In the rows, zero is written as 128.
Turns in one plane each, and the order they were made in; the first pair answered:
gezek (before => after):
[ 92 153 113 159 143 113  77 138 117 117 134 145 119 156 137 128 121 143
  88  77  92 176 122 115 137 103 143 184 135 129  66 150 108 146 168] => [105 153 133 137 102 127  45 125 132 140 181 151 140 140 161 137 127 151
  92  68  90 157 131 143 129 101 153 149 116 102  75 128 116 119 148]
[124 106 121 157 133  65 155 119 118  71  97 137 103 128 106 111 136 125
 126 143 159 135  77 122 141 127 123 165 119 126 152 194 112  99 130] => [ 89 103 129 135  75 101 131 117 105 122 126 152 144 134 123 140 148 169
 134 148 115 130 105 124 141  93 109 132  94 123 157 192 117  61 110]
[153  86 149 120 150 122 134 118 153  97 115 105  98 127 131 106 149 123
 145 145 168 105 131 150 108 159 131 104 142 109 153 104 125 122 147] => [ 99  82 121 129 157 133 160 139 119 113  80 109 107 158 115 123 154 152
 141 155 129 127 150 102 115 122 108 122 139 146 152 137 118 119 160]
Vugo (before => after):
[ 91 125 158 126  99 118 185 138 119 132 113 132 145 121 122 173 104 115
 142 130 106 115 128  89 133  93 114 100 119 171 176 164  63  97 103] => [106 106 183 119  91 113 167 132 133 113 129 129 140 108 127 162 124 114
 156 128 121  95 117 114 117 105 119  77 111 143 185 151  67  76  98]
[197 150 131 127 100  98  95 111 160 144 153 144 123 123 151 123 104 103
 125 132 140 104 123 173 128 117 151 115 134 103 150 106 143 103  41] => [196 172 112 138 118  95  98 118 156 143 145 139 119 127 149 122  84  89
 116 123 137 116 117 160 137 121 161 137 153 114 131 106 143 129  46]
[128 145 166 120  68 130  27 145  96 175 160 162 154 104  96 174 140 170
 132 128 167 144  74 182 125 124 124 180  56 125 146 169 121  74  51] => [148 151 165 129  84 119  11 142 105 159 168 154 136  96  97 163 136 157
 132 118 181 142  60 193 125 136 139 190  65 109 130 158 123  81  50]
[114 167 121 129 177 128 130 131 110 125 134 116 122 113 111 152 128 118
 120 106 129 120 121 126 154 100 150 142 145 140 107 139 136 113 153] => [100 160 122 124 167 137 141 130 104 138 128 121 132 119 111 158 132 129
 120 112 120 123 131 120 155  91 140 139 139 149 117 148 138 108 155]
nedus (before => after):
[ 95 116 125 126 110 141  99 127 106 150 145 123 132 123 151 140 158 157
 147 149 110 134 140 106 135 121 112 126 115 126  90 106 126 126 113] => [ 98 110 126 125 113 141  97 126 108 141 144 118 130 123 153 135 167 154
 151 150 114 127 140 111 130 125 109 119 114 117  98  97 128 122 116]
[136 154 126 134 128 113 120 131 127 126 137 126 129 126 124 134 104 124
 113 116 126 139 119 127 135 134 136 138 138 138 129 142 124 142 112] => [124 151 121 138 128 118 124 135 121 129 128 131 132 131 121 137 109 133
 115 121 118 145 123 118 135 124 127 138 137 146 134 150 124 140 117]
[101 129  98 140 148 144 162 119 108 137 114 126 137 170 126 143 134 129
 129 125 118 149 134  95 127 100  98 130 140 156 131 140 147 141 171] => [110 107 105 135 152 148 167 117 118 123 109 119 127 170 127 132 152 127
 139 129 131 136 136  98 119 107  90 115 140 142 143 127 152 129 178]
[145 107 170 170 127 126  82 115 134  93 141 139  98 134 102 113 152 128
 160 125 157 105 120 167 120 121 131 144 126  98 111 112 131 125 128] => [150 127 162 172 124 117  73 114 131 101 147 144 102 126 107 117 133 121
 150 116 157 109 112 168 128 123 146 155 126 103  99 119 129 135 121]
zok (before => after):
[150 152 142 112 125 127 116 107 141 137 148 124 138 126 134 114  97 119
 122 139 149 131 146 135 131 143 159 126 140 133 126 121 117 160 129] => [128 122 162 113 114 115 132 106 133 127 137 136 139 136 121 119 112 139
 135 158 152 126 141 137 117 138 141 121 119 139 160 155 115 135 126]
[154 110 112 135 130 117 108 118 132  98 142 156 116 121 124 113 116 108
 125 110 179 120 116 148 154 122 178 149 138  98  88  92 122 148 145] => [144  65 141 121 106 118 128 106 140  98 137 164 127 123 123 111 145 126
 141 133 193 105 123 160 136 116 151 120 113  96 135 109 122 117 142]
[109 116 121 124 115 153 129 132 122 155 127 144 144 116 146 147 147 143
 139 107  92 139 148 117 127 109 108 119 115 117 125 113 138 104 114] => [ 98 121 115 137 126 145 127 143 114 146 123 145 138 122 139 148 142 148
 135 106  88 149 137 109 125 104 111 134 115 123 113 130 133 107 114]
[154 155 162 137  97 126 113 105 149 149 157 112 161 126 185 180 118 124
 115  83 134  86 149 166 130 158 163 106  95 146 139 174  78 119  88] => [128 150 168 152 108 107 119 119 134 132 143 122 153 136 166 180 123 138
 116  89 127  98 134 156 124 150 156 125  86 155 138 213  71 110  90]
kosu (before => after):
[137 126 126 109 139 162 122 159 105 159 143  91 132 153 143 123 118 110
 134  88  97 131 178 120 155 136 127 112 149 120 105  79 127 148 135] => [137 102 146 113 140 157 110 157 109 136 147  88 115 152 143 117 139 115
 150  94 111 118 167 134 141 140 122 103 139  99 105  72 126 129 133]
[132 154 107 115 115 145 149 123 135 168 128 130 153 133 152 136  93 120
 108 127 116 133 157 115 156 130 136 128 140 154 142 129 135 161 130] => [136 127 102 110 136 161 155 130 142 143 118 114 134 133 152 124 120 114
 121 131 123 126 169 109 147 134 127 111 153 138 136  97 146 160 146]
[124 147 148 149 147 130  60 134 105 126 150 106 120 108 140 127 130 134
 135  97  97 146 100 124 111 130 145 120 132 112  88 115 102 119 114] => [125 161 144 148 144 129  63 133 101 137 149 111 129 109 142 127 119 137
 124  98  95 151 101 122 117 125 148 127 133 123  88 119 103 123 109]
[106 142 139  97 106 165 148 130 143 180 133 164 181 130 132 156 108 127
 116 121 110 137 167 139 168 129 121 119 134 134 135 149 135 157 133] => [112 120 130  89 119 181 154 137 152 165 119 148 165 132 133 144 129 119
 124 122 112 134 183 130 164 131 108 108 146 127 131 116 140 163 152]

(two turns a pair)
[119 171  95 148 137 143 121 154 126 162 125 145 109 117 142 116  92 137
 126 122 112 128 143 110 126 119 132 141 145 116 101  89 150 174 131] => [128 163 104 137 115 153 109 144 135 172 146 146 118 109 147 119 102 139
 133 122 117 113 146 123 121 121 133 118 134 102 112  75 152 161 121]
nedus then gezek
[104 119 133 115 103  84 135 127 114 158 139 186 138 116  98 145 123 149
 104 126 102 139 126  94 106 120 134 122  89 127 150 146 128 104 113] => [109 118 100 109 126 116 162 136 117 163 117 170 135 123 101 138 129 134
 102 127  90 149 160  67 116 119 121 118 118 143 143 111 139 135 142]
kosu then kosu
[ 95  88 114 182 141 111 122 157 112  98 102 143  49  93 106 137 120 191
 109 128 169 144 131 110 107 128 107 134 124 145 146 105 149 130 135] => [127 105 112 174 138 119  90 148 129 105 131 137  44  76 124 132 116 171
 110 109 178 134 132 129 108 144 130 121 133 123 123  66 158 137 130]
zok then kosu
[138 171 132 135 118 112 121 124 112 141 147 142 145 119 136 134 108 131
 107 105 132 144 119 138 142 130 152 145 121 135 109 135 125 153 117] => [146 146 113 130 145 139 137 132 120 129 128 122 129 123 140 118 140 118
 118 109 135 143 147 120 142 135 137 134 145 131 104  86 136 166 149]
kosu then kosu
[122 122 167 148 132 103 114 128 124 109 132 127 127 142 135 147 126 143
 142 119 135 124 110 172 108 126 138 127 109 104 144 148 119 111 117] => [140 156 151 145 142 109  97 127 130 121 143 121 124 131 142 148 105 125
 128 104 129 129 112 169 120 128 157 138 124 103 115 128 122 131 120]
nedus then zok
[146 152 106 163 150 121 123 143 150 113 133 104 121 112 131 116 119 103
 105 130 122 140 118 132 119 141 169 152 146 134 100 123 135 147 136] => [110 140  98 159 142 138 152 151 133 131 108 108 137 130 124 128 128 126
 102 144  99 153 136 106 124 118 141 148 144 159 115 137 131 144 146]
Vugo then nedus
[ 84 119 119 138 142 138 124 145  95 125 114 132 124 160 119 137 145 154
 138 141  91 142 130 104 125 108 113 133 120 138 115 157 127 102 128] => [125 131 109 125 150 167  97 139 123 129 143 107 114 133 142 127 149 123
 138 121 100 128 147 122 129 129 133 112 142 107  87  84 142 122 134]
zok then kosu
[106 143 125 139 132 138 145 144 100 122 112 118 105 140 119 139 133 134
 124 122 110 141 134 108 135 126 117 144 128 151 112 166 136 142 124] => [109 144 151 130 101 136 113 132 105 137 145 125 118 132 133 149 135 148
 132 115 108 128 125 131 125 124 128 124 103 130 117 167 134 114  99]
gezek then zok
[109 137 136 126 116 166 132 131 127 153 160 123 139 131 147 163 116 138
  99 122 100 131 151 115 126 120  96 140 122 143 118 139 123 110 139] => [114 115 132 124 129 175 138 132 137 137 151 113 129 129 150 150 134 133
 108 127 107 123 163 109 118 126  89 125 127 134 121 114 128 109 151]
kosu then nedus
[141 109 108 118 139 158 148 126 128 117 105 101 115 116 137 121 142 115
 139 138 121 144 151 112 132 130 133 126 152 127 124 103 138 141 143] => [137  97 152 124 118 124 120 121 125  99 130 113 112 111 133 122 147 132
 152 139 140 127 116 147 111 136 141 125 121 104 135 135 127  98 118]
kosu then kosu
[123 135 131 132 114 105 135 127 108 128 136 139 134 129 132 135 133 131
 110 133 130 143 119 129 128 123 132 153 118 135 123 139 124 123 126] => [127 131 115 130 130 123 145 131 114 129 123 132 126 133 134 126 141 125
 111 132 123 143 134 115 131 125 124 148 134 142 117 117 129 138 141]
kosu then kosu
[ 99 147 121 142 128 130 113 198 106 129 144 168 105 163  89 160  92 132
 131 107  89 101 121 137 156 110 137 139 124 107 146 175 103 142  76] => [126 154 129 138 122 127  95 188 121 126 163 167  99 143  99 150  86 113
 129  95 109  90 110 157 159 129 155 133 127  88 144 155 107 147  70]
gezek then Vugo
[128 136 155 128 104 121 112 134 146 120 150 126 122 113 139 124 100  96
 117 129 123 129 120 138 119 163 132 137 114 139 114 108 123 122 130] => [132 126 143 121 106 137 135 132 150 128 134 122 129 116 142 120 108  93
 118 133 120 132 137 126 124 158 121 127 123 152 122  92 132 134 144]
gezek then zok
[153 162  94 136 130 107 132 130 117 137 147 132 125 123 140 116 104 113
 118 137 135 148 125 141 150 141 158 168 138 156 123 118 123 160 127] => [139 134  80 135 148 130 147 141 113 129 126 119 118 133 134 113 130 120
 130 145 119 156 143 118 144 132 137 162 146 159 122  99 133 160 148]
nedus then kosu
